Here are some numbered points:
array([-16,  30, -28,  -4,  90, -46,  -8,  90,  -8, -25,  43,  -4,   0, -29, -34, -16,   2,  27, -22,  90, -21, -20,  -5, -34, -11, -11,   0, -33, -59, -16,  90, -14,  71, -59]) 0
array([ 89, -53, -26,  -7, -19, -49,  -4,  19, -14, -32, -58,   0,   0, -22, -35,   3, -12, -29, -21, -10,  85,  78,  -4, -52,  90,  26,   1,  56,  11,  25, -13,  12, -28, -58]) 1
array([ 32, -54, -28,  10, -20, -46,  91,  -7,  23,  35, -56,  91, -35,  61, -35,  -3,  53, -76, -21,  -4,  90,  87,  90, -37,  90,  23,  -7,  88, -27,  16,  12,  91, -32, -17]) 2
array([-27,  -7, -10,  -7, -26,  74,  -5, -10,  31, -10,  -1, -23, -21,  23,  21,  -5, -27,  14, -22,  16, -28, -41, -11,  -4, -19,  31, -18, -35,  -6,  -8, -16, -10, -19,  67]) 3
array([-25, -29,  -8,  -7, -21,  87,  -3, -22, -15, -18,  -6, -18, -38,  16,  17, -14,  -7,  32, -21,   2,   6, -35, -20,   3, -20,  -5,  -4, -25,  30,  24, -13, -14, -24, -17]) 4
array([-26,  -3,  51,  90, -14, -17,  -5, -16,  85, -22, -20,  -3, -55,  -7, -31,  91,  90, -76,  88,  -9,   0, -35, -10, -28, -13,  90,   0, -29,  21,  -7,  90,  -2,  75,  44]) 5
array([ 51,  47, -26,   7,   6, -47,  11,   1,  17, -25,  12,  35,  75,  90, -33, -10,  36, -76, -11,  -9, -13,  87,  25,  27,  90, -44,  -3,  88,  -9, -13,   8,  13,  33,   0]) 6
array([-28, -39,  89,  20,   0,  45, -10, -15, -16,  89,  87,  -7, -44,  -2, -23, -12,  19,  74,  14, -13, -12, -36, -16, -11, -21, -31, -15, -27, -43,  -2,  50, -19,  22,  23]) 7
array([ -5, -31, -28,  -9, -20, -46,  -9,  -9,  -5,   0, -63,  -2, -24, -30, -36,  -5, -15,  -6,   0,  -9, -27,  36, -10, -14,  -9, -23,  -5,  17,  86,  -6, -13,  -8, -25,  28]) 8
array([ 89, -14, -26, -12, -17, -45,  -4,   1, -10,   3, -65,   1,  27, -24, -38, -15,   3,  66,  23,  -9,  17,  84, -11,  -2,  90,   0,  13,  61, -53, -23, -14,  -3, -29, -60]) 9
array([ 15,  43, -30,  -5, -15, -45,   1, -10,   7,  -8, -28, -11,  58,  60, -35, -11,  -7,  22,   7,  -7,  -7,  60,  50, -18, -17, -25,  16,  56,  11, -21, -11,  35, -22, -28]) 10
array([ -9,  43, -28, -17, -13, -46,  68,  -6,  90,  -8, -38,  23, -30,  90, -34,  23,  90,  13, -18,  -8,  13,  25,  61,   2,   0,  13,   0,  51, -16,  15, -14,  26,  43, -15]) 11
array([-24,  31,  69,  -6, -18,  38,  -2,  -7,  -5,  40,  19,  10, -60, -27,  88,  -2,  -8, -26,  33,   0,  24, -33, -15,  58, -13, -16,  -5, -28, -34,   1, -10,  -6, -23,   7]) 12
array([ 51,  -1, -28, -10, -15, -44,  -5, -11,  -5,  25, -60,  -2,  14, -23, -33,  -9, -10, -76,  49, -11,  25,  78,  20,   3, -14,   2,   6,  72,  11,  -9, -12,  19, -26, -33]) 13
array([-30,  16,  53,  -8, -20,  37,  -2,  -1,  10,  19,   8,   2, -53, -18,  83,   2, -10,  -3,   3, -11,  12, -35, -14, -30,  -6,  -6,  -4, -32,  39,  -9,  -9, -13, -26,  12]) 14
array([-10,  -9,  22, -13,  56, -14,  -7, -11, -10,  57,  65,  -7,  65, -25,  33,   8,  -4, -19,  20,  -1, -30, -25,  -9, -11, -11, -30,   1, -23,   5,  20,   2,  -6,  47,  17]) 15
array([ -7,  -7, -28,  -4, -21, -46,  86,   3,   5, -16, -66,  91, -49, -12, -36, -14,   3,  76,  24,  -4, -20,  52,  90, -43,   3,  18,  -8,  81, -21,  -3, -18,  91, -24, -33]) 16
array([  7,  28, -25,  -2, -23, -47,   0,   5,  -7, -31, -64,  -1, -16, -29, -32, -14,   9, -11,  12,  -2,  -2,  40,   8, -20, -17, -14,  -4,  31,  33,  -1, -12,  -4, -30,  57]) 17
array([-24, -13,  18,  -3, -20,  87,   3, -15, -24,  12,   2, -11, -43,  -2,  31,   1, -36,  20, -22,  -9, -12, -37,  -5,  29, -13,  -6, -18, -31, -76,   8, -13,  -9, -15,  25]) 18
array([ 21, -63, -25,  -8, -14, -44,  53, -10,  -8, -41, -61,  91, -30,  25, -30,   2, -20,  49,  10,  -8,  -3,  87,  90, -20,  30,  27,   0,  88,   5, -48, -16,  91, -29,   1]) 19
array([ 89,  38, -28,  -6, -12, -45, -13,  -3,   5, -32, -45,  17,  61,   6, -31,   5, -16,  -5,  31, -10,   4,  87,  43,  -5,  90,  -8, -19,  88,  58, -32, -12,  67, -25,   0]) 20
array([ 55,   7, -31,  -6, -15, -45,  -1,  -9,   6, -11, -34, -11,  66,  28, -26,  -2,  -4, -20, -32,  -4,  -7,  87,  39, -18, -20,  -6,  -7,  88,  60, -25, -12,  46, -17,  26]) 21
array([ 15,  -5, -27,   0, -19, -44,  53, -12,  -4, -40,   1,  11,  29,  90, -35,   7,  90,  25,  -8,   9, -21,  61,  37,  -8,  85, -12,   6,  88,   2, -12,   5,   5,  49,  40]) 22
array([-26,  19,  -3, -12, -20,  87,  -4,  -8,  -6,  -3, -19,  -1, -44, -18,  67,  13, -20,  21, -26,  -5,  -1, -38, -18,  -4, -19,  11,  -4, -30, -38,  -6, -17, -16, -26,  16]) 23
array([-26,  40,  55,  -8, -19,  43,  -9, -10, -15,  15,   9,  -7, -55, -22,  88,   0, -18, -25, -13,  -5,  21, -35, -17,  -6, -20, -20,  -1, -24,  -6, -11, -11, -13, -23, -45]) 24
array([ -2, -55, -25, -21, -16, -31,  -5,  -9, -11, -37, -23,  -7,  56,  39, -23,  -2, -10, -60,  25, -10,  -3,  15,  10, -33, -24,  25,  -3,   4,  51,   6, -12,   1, -11, -61]) 25
array([-26, -13, -15,   1, -21,  47, -14, -12,   5, -17, -10,  -6,  -7, -14,  44,   8, -13, -21,  31, -12,  -3, -38,  -9, -39, -16,  19, -14, -32,  -6, -13, -16,  -8, -16, -10]) 26
array([-31,  -7,   2,  -2, -25,  53,  -7,  -7,   2,  38,  21,  -3,  -4,  28,  15, -20, -25,  -6,  52, -12, -19, -36, -16, -12, -14,  -1,  -7, -30,  13, -12, -16,  -8,   1,  40]) 27
array([ 82, -67, -26,   7,  29, -47, -11,   6,  -7,  -9, -11, -12,  87, -24, -32,  -7,   4, -14, -23,  -5, -18,  31, -21,   5,  53, -20,   9,  15, -67, -22, -16, -18, -10,  17]) 28
array([ 89, -32, -27, -15,  32, -46, -14,  42,  -3,   2, -43, -11,  67, -27, -33,   9,  -9,  11, -10,  -8, -28,  68, -10, -12,  90, -10,  -8,  41,  10,  -1, -11,  -5, -30,  86]) 29
array([-24, -43,  74, -24, -18,  71,  -4,   5, -10,  62,  24, -21, -51, -13,  52, -12, -14,  56, -25, -10,  -4, -38,  -9,  -8,  -4,   8,   6, -32, -64,  -3,  -5, -17, -15,  11]) 30
array([-30, -58,  66, -15, -14,  87, -13,   7, -12,  50,  25,  10, -42,  18, -13,  -1,   7,  57,  -3,  -1,   9, -36, -16,   5, -20, -30,  -6, -32,  31,  -3, -14, -11,  -4, -47]) 31
array([-30,  29,  89,  -8, -23,  80, -13,  -6,   3,  89,  49,   0, -44,   0,  11, -13, -10,  -3, -20,  -2,   5, -28, -11,  27, -19,  19,   0, -31,  -9, -43,  -2, -15,  -3, -74]) 32
array([ -5, -13, -29, -16, -26, -47,  -7, -21, -11, -19, -58,  78, -24,  81, -32,  -2, -12,  66,  35,  -3,   3,  87,  90,  17, -19,  29, -14,  88,  16,   1, -14,  91, -27,  17]) 33
array([-28,  19,  10,  -3, -14,  87,  -5,   4, -11, -26,  -2,  -1, -33,  73, -36, -13,  30,  -1,  18,  -3,  -8, -36, -17,  19, -11,  12, -13, -28, -35, -33, -13, -12,  -8, -30]) 34
array([-27,  14,  24,  -9, -18,  58,   1, -17,  -5,  65,  45,  -2,  -8,  81, -33,  -7,  28, -55, -21, -13,   1, -34,  -7, -42, -21, -31,   3, -27,  41, -33, -16, -20,  29,  -6]) 35
array([-25, -12, -31, -20, -22,  28,   4,  -9,   0,  -3, -32,  -5, -27, -28,  71,   1,  -1, -67, -21,  -5, -18, -40, -13,  30, -20, -29,  -6, -27, -54,  11, -11, -15, -27,  -5]) 36
array([-22, -30, -15, -24, -26,  31,  -1,   1,  -4, -27,   7,  -9,   9,  66,  -8,  -5, -17,  74,  23,  -3, -15, -24,  -9,  39,  -3, -29,  -3, -32,  78,  21, -17, -17,   4, -26]) 37
array([-18, -16, -29,  -2, -16, -44, -14, -16, -13,  -3, -64,  40, -28,  15, -31,  -7, -19, -38,  -7,   8,  -1,  74,  90, -57, -17,  22, -13,  85,  58,   2, -17,  91, -30, -50]) 38
array([-23,  -2, -20,  -5, -17,  44, -14, -10,  -5, -19, -16,  -6, -28, -27,  88,   3,  -8, -52,  27,  -6,   2, -36, -12,   3, -21,   8,   3, -28, -15, -14, -18,  -8, -20,  23]) 39
array([-11, -65, -24, -13, -18, -43, -15, -14, -15, -38, -29, -12,  34,  90, -37, -12,  -1, -76,  19,   0, -12,  50,  62, -15, -14, -15,  -1,  43,  76,  -5, -20,  16, -17, -16]) 40
array([-15,  66, -16, -13, -23,   7,  -4,   6,  15, -14,   1,   0,  39,  13,   8, -19,  -4,   2,  -1, -13,   5, -10,  -7,   2, -12,   7,  -7, -31,  -9, -13, -19,  -8,  10, -19]) 41
array([-17,  43, -27, -15, -20, -15, -16, -12,  -5, -42, -27,  -7,  25, -25,  12,  -1,   2,  -5,  26, -10,  -4, -15, -12, -56, -17, -32,  -1, -22, -33, -10, -16,  -5, -21,  13]) 42
array([-24,  21,  17,  -4, -19,  26,  -4,   0,   4, -13,   0,   5, -29, -22,  88,   2, -17,  54,  -9, -14,   2, -33, -11, -18, -18,  11, -14, -29, -29, -18, -13, -11, -22,  43]) 43
array([-28, -29,  89,  22, -16,  44, -13,  -9,   3,  89,  59, -17, -54, -15, -27,  -6,  39, -51,   3, -11, -14, -40, -14,  -5, -21,  18,   6, -22,  66, -10,  33,  -8, -16, -14]) 44
array([-27, -31,  11,  14, -19,  87,  -2,  -7,  -6,  -6, -12,  -6, -53, -11,  12,  -5,   1, -18,   6, -12, -14, -37, -12,  24, -15,  -4,  24, -29, -40,   9, -17,  -7, -28,  17]) 45
array([-23,  29,   1, -22,  90, -33,  -6,  -3,  -6,  -2,  87, -13, -11, -25,  15, -10,  -2, -41,  21,  34,  -6, -35,  -9,  27,  -8,  -7, -15, -33, -32,  -4, -17, -18,  24,  17]) 46
array([-26, -17,  23,  -8, -19,  63,   5,  -6,  19,  50,  49,   1,  -3,  67, -26, -13,  14,  17,   3,  -4, -21, -32, -19,  -1, -16, -38,  -1, -31, -58, -42, -16,   0,  19,   9]) 47
array([ 89, -10, -27, -11,  -1, -43,  -3,   5, -19,  -3, -13, -13,  87,  -5, -37, -16,  -4,  86,   4,  -8,  -1,  75,   0,  25,  66,  23, -10,  66,  43,  14,  -9,  11,  -8, -44]) 48
array([ 89,  17, -29, -14,  90, -48, -11,  41, -11, -30,   8, -13,  87, -25, -32,   8, -14,   5, -14,  -1,  20,  47, -11,  30,  90,  20,  -8,  23,   9,   2,   9, -11,   0, -15]) 49
array([ -3,  72,  -7,  -1,  90, -31,  -7, -16,  15,  -9,  87,   0,  28, -29, -13,  -7, -30, -76, -24,  52,  15, -23,  -9,  36, -15, -21,  -5, -31,  28, -18,  19,   6,  89, -32]) 50
array([-29,  -4,  33,  -5,  -7,  29,   3, -11,  -6,  87,  63,  -9,  23,   1,  50,   0,  -3,  86,  -7,  -1, -17, -36,  -9,  -8, -20,   9,   1, -35,  16,  23,  -7, -11,  25,  31]) 51
array([-26, -41,  -5, -11, -14,  59,  -2,  -3,  -3, -29, -34,  -5, -52,  42, -35,  42,  25,   3, -16,  -4,  14, -37, -17,  35, -17,  13,  -7, -32, -13, -11, -14, -12, -19,  -4]) 52
array([ -4, -56, -29, -23, -11, -45,  -6, -12,  -1, -19, -61,  -1, -16, -27, -32, -12, -11,  75, -18, -10, -16,  41, -22,   0, -12,   3, -10,  26,  72,  10, -14, -12, -29, -18]) 53
array([ 42,   6, -14,  -9,  28, -27, -13,   5, -15,  11,  20,   0,  87,   1, -14,  -7,   0,  29,   8, -19,  -2,  27,  -7,   6,  27,  10,  -7,   8, -37,   1,  -6,  -4,  31, -30]) 54
array([ 89, -41, -27,  -5,  22, -50,  -3, -15,  11, -19, -16,  -6,  87, -26, -35, -11,   3, -18,  45,  -2, -14,  61,  -8, -16,  90,  22,   1,  46,  75,   2, -13,  -7, -14,  50]) 55
array([-28, -44,  -6, -15, -11,  87, -10,  -4,  -6, -35, -26, -10, -52,  11, -33,  -9,  -1,   9,   1,   1,  19, -35,  -9, -11, -15, -72,  -2, -25,  86,  41, -17,  -8, -28, -12]) 56
array([-27, -14, -30,  -8, -16,  63,  -6,   0, -10, -28, -19,  -7, -23,  -2,  35,  -3, -21, -76,  38,  -6, -10, -35,  -7,  -4, -12,  35,  -9, -27,  53,  10, -17,  -7, -26, -18]) 57
array([-29,  -5,  42,  -2,  28,  -2,   1,   4,  -6,   8,  51,  -5, -17, -23,  88,   0,  -3,  26, -16,  -8,   4, -41, -11,  21, -13,  26,  -6, -30, -43,  14, -13, -16,  -3,   7]) 58
array([-27,  41,  86,   1,   4,  51,   0,  -1,  -2,  89,  87,   6,  -3,  29,  -8,   9,   6,  28,  17,   4,   1, -38, -13,  69, -17,  36,  -1, -31,  10, -11,  19, -12,  51, -21]) 59
array([-28,  -9,  41,  -9, -15,  87,  -4, -12,  -7,  41,  22, -10, -35,  33, -15, -22,  19, -25,   2,  -4,  -8, -31, -19, -13, -17,  31, -16, -27,  36,   6, -15, -14,  -4,   8]) 60
array([-24, -58,  84,  -6,  -7,  50,   0,  -4, -16,  89,  49,   3, -23,  57, -31,  13,  81, -11,  -5,  -4,  11, -28, -16,  15, -18,  -3, -12, -32, -25,  -2,   4,  -9,  44,  58]) 61
array([ 63,  23, -29,  73,  90, -45,  42,  90,   1, -19,  33,  65,  38,  11, -35, -16,  22,  86, -54,  -1,  89,  62, -14,  -4,  90,   3,  69,  55,   4,   9,  90,   6,  62, -74]) 62
array([ 12, -57, -28,   0,  90, -42,  -9,  78,  -4, -17,  -9,  -6,  21, -25, -34,  -3,  -5,  45,  23,  90,  -1, -17, -11, -40, -12, -19,  -8, -26, -24,  -5, -17, -14,   0, -50]) 63
array([ 13,  -9, -32, -12, -18, -47, -14, -17,  -5,  22, -39,  -2,  65, -26, -33,  -8,   1,  -2,   2,  -4,   5,  19, -11,  -2, -18, -25, -12,   8, -63,  -2, -17,  -8, -23,  18]) 64
Which point above is nearest to each new point, looking only along the 3 directions in which the numbered points spread most? Its number follows each.
array([-27,  12, -30,  -5, -16, -44,  91,   9,  90, -41, -62,  46, -54, -23, -36,  38,  90, -62,  41, -12,  -9, -23,  -3,  46,   1,  36,  -5,   0,  -6,  89, -14,  91,  16,  17]) 40
array([-11, -75, -18,  -3, -23,  -7, -10,  -5,  -5, -50,  -4,   4,  17,  90, -30,  -4, -15, -68,  10,  -7,   0,  18,   9,  30, -10,  18,   0,   7,  59, -11, -13, -14,   6, -14]) 25
array([-27, -59,  89,  57, -17,  21,   6,  -4,  -7,  40,  29,  -7, -57,   3, -40,  38,  90, -45, -26,  -6,  -3, -36, -13,  -1, -18,  50,   3, -27,  55,   3,  61, -16,  -1, -13]) 35
array([ 18, -22, -26, -11, -25, -49,  -6,  -8,  -7, -45, -63,   6,   2, -20, -35, -11,  -2,  32,  16, -13,  13,  60,  35, -12, -15,  37,  -6,  53, -58,  17, -12,  21, -23, -40]) 13
array([-28, -17, -20, -12, -21,  35,   3,   5,   3, -26,  -8, -17,  -8,  90, -30,  -6,  -3, -25,  -3, -13,  -1, -27, -15,  37, -18,  12,  -9, -32,  86,  -6, -16, -14, -13,  59]) 52
array([  4, -31, -14,  -6, -16, -19, -15, -14,   6,  -9,   9,  -3,  62,  34,  -9, -16,   1,  -2,  -1,  -3,   2,  15,  -1,  24,  -9, -18,  -3,   3, -76,  16, -19,  -7,  15,  -3]) 41
array([-27, -23,  89,  57, -10,   9,  -3,  -5,   0,  51,  73, -13, -54, -14, -38,   0,  36, -15,   9,   7,  18, -34, -14, -18, -24, -66,  -4, -26,   8, -18,  71, -14, -10, -49]) 47
array([ 24, -26, -19, -12, -23, -29,   4,  -2,   3, -35,  -3,  -6,  87, -17, -15,  -8,  -7, -50, -17,  -4, -11,  19,  -7,  -1,   4,  15,  -5,   8, -35, -13, -12, -16,  10, -40]) 64
array([ 89, -23, -28,   1,  58, -48,   4,  90,  -5, -19, -36, -12,  15, -27, -31,  -8, -12,  86, -24,  90, -13,  19,  -7, -40,  -7, -35, -20,  -5,  -6,  24, -21,  -8, -22, -10]) 28
array([-13, -22, -28, -14, -24, -38,  -1,  -9, -13, -33, -39,  -8,  47, -26, -28,  11,  -9,   4, -38,   0,  16,   4,  -5,  39, -11,  28,  -6,  -4, -15,  -9, -18,  -8, -25, -27]) 64
array([-20,  15, -27,   5, -17, -13,  -9, -14,  -3, -22, -35,  -4,  14, -27,   9,  -5,  -1,  22,  -3, -11,  -1, -16, -15,  19, -15, -27, -14, -27, -71,   6, -18,  -5, -22,  39]) 42
array([-24,  -2,  76,   6,  43,   6, -11, -15,   7,  78,  87,  -2,  -6, -22,  50, -13, -13, -76, -20,  -7, -16, -37,  -6, -22, -12,  16, -10, -32, -16,  -4,  19, -16,  23,   0]) 51
array([-26,  31,  89,  90,  44,   1,   2,  -3,  -3,  89,  87,  -6, -16,  21, -34,   5,  90, -57,   8,  -4,   3, -35, -18,  -4, -22,  37,  17, -32, -34,   1,  90,  -4,  89, -54]) 59
array([-10, -75,  -9,  -2, -14, -13, -12,  -9,  -3, -27,   9,  -5,  42, -29,  58, -12, -21,  13,  10,  -3,   7, -17, -13, -21, -20,  44,   2, -28,  38,   1, -15,  -7,   0, -37]) 42
array([-26,  55,  -3,  -3, -19,  87,   3,   0,   4, -13, -17,   2, -52,   3, -26,   1,  -2,   6,  35, -11,  -8, -38, -13,   7, -14,   7,  -2, -28, -63,   3, -13,  -5, -22,  -5]) 27
array([ 87, -10, -25, -12,  90, -44,  -4,   7,  -4,  -8,  26,  -5,  87,  15, -36,   3, -16,  17,  19,  -2, -18,  56,  -5,  -9,  90, -13,  11,  36, -41,  15,  15, -12,  39,  31]) 49
array([-28,  38,  55, -13,   9,  36,  -1, -10,   3,  89,  70,  -1,   7,  -5,  49,  -1,  -5,  -2,  13,  -3, -10, -34, -10, -38, -22, -36, -11, -29, -10,   5,   7, -24,  24, -19]) 51
array([-27, -42,  -4,  -9, -10, -34, -17,  -5,   5, -32,  51, -24, -53, -25,  -8, -11, -12, -15,  24,  48, -21, -39, -17,   2, -20, -15,  -9, -31, -13, -13,  20, -15,  -6, -36]) 41
array([-25, -22,  89,  -1,  -6,  26,  -2,   1,   2,  89,  87, -11, -52, -16,  15, -18, -19, -67,  15,  -2,  -7, -35, -15, -54,  -8,  24,  11, -31, -42,  -9,  31,  -8,  -4,  23]) 32
array([-23,  62,  22,  -5, -24,  72,  -7, -11,   2,  48,  36,  -8, -20,  34,   3, -16,   6,   0,   0,   3,  -6, -37, -11, -23, -23, -16,  -5, -30, -32,  10, -14,  -1,   7,  67]) 31
array([-26,  -8,  36,  -8, -20,  50, -10, -14, -11,   3,   4,  -7, -44, -26,  88, -11, -32,  56,  -7,  -1, -21, -37,  -8, -40, -10, -30, -15, -25,  38,  -9, -18,  -6, -15,  38]) 23
array([ -2, -29, -28, -12, -25, -47,  -1, -10, -11,   0, -60,  -9,   4,  -3, -34,  -5,  -7, -43,   0,   2,   0,  78,  83, -43,   4,   1, -15,  67, -27,  12, -13,  62, -28,  49]) 40
array([ -4,  74, -28, -17, -24, -43,   7, -10,  -2, -21, -64, -17, -20, -18, -30, -13, -20, -42, -14,   1, -23,  45,  88, -22, -24, -12, -12,  41,  86,   1, -16,  37, -23, -46]) 40
array([ 89, -10, -29, -12, -19, -46,  -8,  -3,   0, -36, -54,  -3,  10, -21, -36,  12, -19, -48,  15,   0,  77,  87,  -1,  27,  90,   2,  -7,  65,  19, -15, -10,  24, -28, -13]) 1
array([ -1,  29, -29, -14, -20, -46,   2, -14,  -5, -38, -49,  -4,  42, -27, -33,   5, -11,  44, -11,  -6,  -1,  30,  -8,  18, -23, -19,   7,  23, -60,   6, -16, -14, -32,  10]) 64
array([-14,  52, -23, -13, -17, -48, -11,  -7,  -2, -18, -37, -14,  48,  37, -37, -10, -13,  23,  24, -17, -15,  22,  16, -19,  -8, -22,   9,  10,  -7,  -7, -17,   8, -29, -11]) 25
array([-23, -36,  16,  -6,  13,  -2,   0, -21,  -3,  37,  40,  -4,  37, -30,  72, -15,  -5, -42,   0, -16,  -4, -33, -16, -14, -21,  -5,  -4, -31, -65,  25, -11,  -1,  16, -40]) 58
array([-15,  31, -25,  -2, -23, -30,   6,  -1,  -3, -22, -33,   1, -13,  90, -30,  27,  23,  54,  29,  -9,   6,  17,  64, -36,  -4, -11, -22,  25,  34,   0, -15, -13,  -5,  37]) 40
array([-24,   4,  -4,  -3, -16,  64,  -9,  -5,  -3,   5,  -7,  -6, -15,  -8,  63,  18,  -8,  49, -25,  -8, -25, -38, -19,   3,  -9, -17, -20, -29, -76,   8, -17,  -8, -25,  23]) 43
array([-29, -17,  67,  -9,  35,   0,  -6,   0,  12,  54,  84, -10, -25, -26,  51, -11,  -5,  51,  -6, -16, -24, -39, -10,  -9, -13, -13, -12, -29,  -4,  -9,   9, -10,  17, -50]) 51
array([ 37, -14, -27, -24, -15, -45,   2, -14, -15, -11, -61,  -9, -13, -22, -37,  14, -13, -60, -44,   2, -17,  72,  48,  25,  17, -29,  11,  66,  -1,   6, -19,  39, -21, -36]) 13
array([-18,   2,  16,   7,  90, -28,  -3, -17,  17,  40,  87,   0,  32, -23,   1, -12, -16,  -5, -19,  -3,   3, -27, -12,  -5, -15, -30,  -5, -27,  86,  14,  34, -13,  89,  22]) 50
array([-25,  43,  25, -13, -17,  53,  -5,  -7,  -6,  66,  64,   7,   2,  57, -10,   2,  15,  -8, -11, -14,  20, -37,  -9, -28, -16,  28,   0, -29,  27,  10, -17,  -8,  37,   3]) 47
array([-27, -54, -17, -13, -16,  40, -11,   1,   0, -38,   0, -10,  -2,  12,  19, -11,   0, -38,  -6, -18,   1, -36, -16,  54, -11,   6,  -4, -28, -10,  16, -18,  -9, -14,   3]) 26
array([ -8, -35, -23,  -3, -20, -18,  -7,   1,  13, -10, -29,  -8,  37, -24,   0,  10, -15, -36,  31, -13,  -5, -10, -13, -15, -21, -39,  -2, -20, -13, -17, -15, -17, -22,  -7]) 42
array([-28, -75,  70,  -7, -18,  74,   6,   1, -12,   3,  -5, -15, -55,  10, -36,  -5,  24,  46, -29,  -8, -21, -34, -14, -18, -17, -19,   8, -27,   5,   3, -16, -18, -26,  26]) 60
array([-29,  12,  54,  56, -25,  14,  -7,   2,  40,  26, -19,   2, -53,  19, -36,  91,  90, -33,  56,  -6,   7, -35, -11,  29, -12, -19, -15, -27, -38, -11,  28, -13,  40,  66]) 35
array([-23, -38, -33, -14, -20,  -9,  -6,   2,   1, -15, -40,   2,  12, -27,   7, -16, -16,  45, -11,   0,  23, -18,  -4, -32, -23,   0, -12, -27, -20, -20, -17,  -7, -28,  15]) 42
array([  1,   5,  -2, -11, -24, -13,  -3,  -9,   1, -26,  28,  -5,  54,  52, -14,  -2,   2, -25, -15, -11,  -5,  15,  -4,  31,   3,   9,  -4,  -7,  61,  -5, -17, -17,  34,  -6]) 41
array([ 36,  27, -30, -12, -15, -38,  -9,  -5,  -2, -18, -13, -10,  87, -21, -28, -22, -11, -43,  19,  -4,  13,  19,  -9, -22,  -2, -25,  -2,  10,  48,  -7, -16,  -4,  -2,  -8]) 64
array([-25,   1,  28, -14,  18, -27, -14,  -6,  -3,  35,  78,  -9, -44, -29,   5,   6,  -9, -49,  12,  20,  13, -38,  -4,  27, -16,  15,  -5, -29, -66,   8,  26,  -5,   7, -19]) 51
array([-25, -33,  80,  24,  28, -11, -10,  -3,  -8,  59,  87,   7, -44, -25, -27,   6,  10,  30, -12,   6,   6, -36, -11, -15, -12,  53,  28, -29, -36, -14,  90,  -6,  62,  -3]) 59
array([ 13,  -5, -25,  -7, -19, -40,  -5, -10,  -2,   4, -12, -14,  77,  23, -32,  -3,   0, -32,  -3, -17,   2,  22,  -1,  51, -24, -13, -14,  16,  -9, -19, -20, -20, -10,  11]) 64
array([-29,  86,  55,  90,  70, -23,  26,   4,  -3,  30,  87,   2, -21,  -1, -35,  27,  60,  28,  -7,  -2,  11, -40, -18,  -3, -17,  90,  85, -30,  30,  13,  90,  -4,  89,  35]) 59
array([-23, -57, -25,  -5,  26, -48,  -2, -18,   1, -25,  62,  -6, -38, -27, -29,   0, -11, -21, -26,  90, -13, -35, -15, -28, -16,  10, -19, -28,  86,  18,  43,  -7,  22,  30]) 41
array([-24,  -6,  34,  -2,  14,  11,   0, -21,  -7,  84,  54, -10,  20, -20,  72,   1, -34, -47,  -4,  -2, -12, -39, -12,  -3,  -7,  -6,  -5, -26, -48,  -1,  -7, -10,  16,  54]) 58
array([-25,  29,  89,  31,  39,  25, -21, -15, -21,  89,  87,  -6, -10,  13, -21, -15,  21, -39, -28,   1, -40, -33, -14, -37, -17, -72,  -2, -28,  18,  -3,  68, -11,  79,  -3]) 59
array([-30, -32, -24,  -4, -20,  58, -12,  -1,   0, -42,   0, -20, -16,  47,  -3,   1,  -8,  25, -29,  -4,   1, -39, -12,  36, -22,  22,   3, -31, -55,  -5, -15, -22, -22,  10]) 27
array([ 38, -12,  18,  -6,  90, -24,  -3, -19, -15,  12,  76, -15,  87,  -8,  -3,   5,  -1,  21, -15,   3,  -1,   3, -15,  28,  35,   6, -13, -17,  -1,  18,  27, -11,  89,  -8]) 0
array([-24,  -3,  82,  14,  44,  16, -10,  -9,  -9,  89,  87,   2,  23,  26, -16,   9,  -1,  86, -12,   0, -15, -36, -10,   9, -15,  20,   3, -27,  30,  21,  53, -12,  89, -39]) 59
array([-26,   0,  25,  90,  -2, -29,  -6, -13,  25,  13,  38, -22, -50, -23, -33,  91,  46,  83,  22,  -3,  -5, -39, -13, -11, -10,  90,  90, -29, -41, -15,  90,  -3,  89, -19]) 59
array([-29, -14, -26,   3, -17,  43,  -1,  -4,  -4,  -8, -48,  -9, -50,  30, -34,  33, -13,  -8,  42, -16, -10, -37,  -7,  -7, -10, -16, -10, -28,  43,  25, -18, -15, -30,  60]) 56
array([-31, -21,  86,  53,   2, -16,  -7, -21,   5,  54,  87,  -9, -53, -20, -31, -12,  12, -53, -24,   3,   2, -34, -10,  10, -26,   3,  33, -27, -66,   0,  90, -20,  45,  14]) 59
array([-23,  86, -28,  90, -17, -50,  91,  90,  90, -19, -52,  -7, -58, -28, -35,  91,  31, -24,  88,  -8,   6, -25,  -8,  89, -14,  90,  90, -19,  35,  89,  90,  -4,  89,  88]) 5
array([ 89, -10, -30,  -3,  90, -44, -13,  50,  -8,  -2,  12,   6,  84, -24, -28, -12,  -5, -55,  25, -10,  12,  10, -10,  39,  33, -13,  -6,  -2,  31,  -8, -13,  -6,   4,   1]) 28
array([ 76,  -5, -27,  86,  59, -45,  91,  90,  16,  -5,  -9,  91,  12,  14, -34,  -4,  21,  10, -22,  -4,  90,  79, -12, -59,  90,  30,  69,  84, -56,  15,  82,  23, -10,  40]) 6
array([ -6,   7, -29,  -9, -22, -47, -11, -18, -19,  -6, -39,  -3,  43,  75, -39,  -3,  -6,  74,  -4,  -8,  -1,  50,  59,  14,  -6,  16,  -5,  43, -69, -15, -15,  27, -25,   7]) 10
array([-12,  59, -26, -18, -19, -47, -13,  -3,   1,  16, -47,  18,  -2,  90, -33, -20, -11, -43,   0,  -7,  21,  65,  90, -44, -14, -28,   1,  88, -41,   7, -15,  91, -22, -19]) 16
array([  1,  30, -30,  -6, -16, -46,  -3, -17,  -3, -29, -35,  11,  79,  -1, -33,   2,  -4,  85, -30, -14,  -7,  17,  11,  29, -23,  32,  -7,  16, -14,  10, -12, -11, -26,   3]) 64
array([-26,  48, -17,  -7,  67, -39,  -1, -12, -18,   9,  68,  -7, -18, -23,  -9,   5,  -4,  17, -34,  90,  -4, -36, -13, -18, -24, -14,   2, -27,  -3,  -8, -15,  -9,  14, -39]) 15
array([  0,  18,  37,  -9,  90, -18,   6, -10,   4,  56,  86, -10,  64, -23,  21, -16, -18,  19,  15,  -9, -11, -21, -12, -33, -10,  40,  -9, -29,  82,  30,  19, -23,  73,   2]) 50
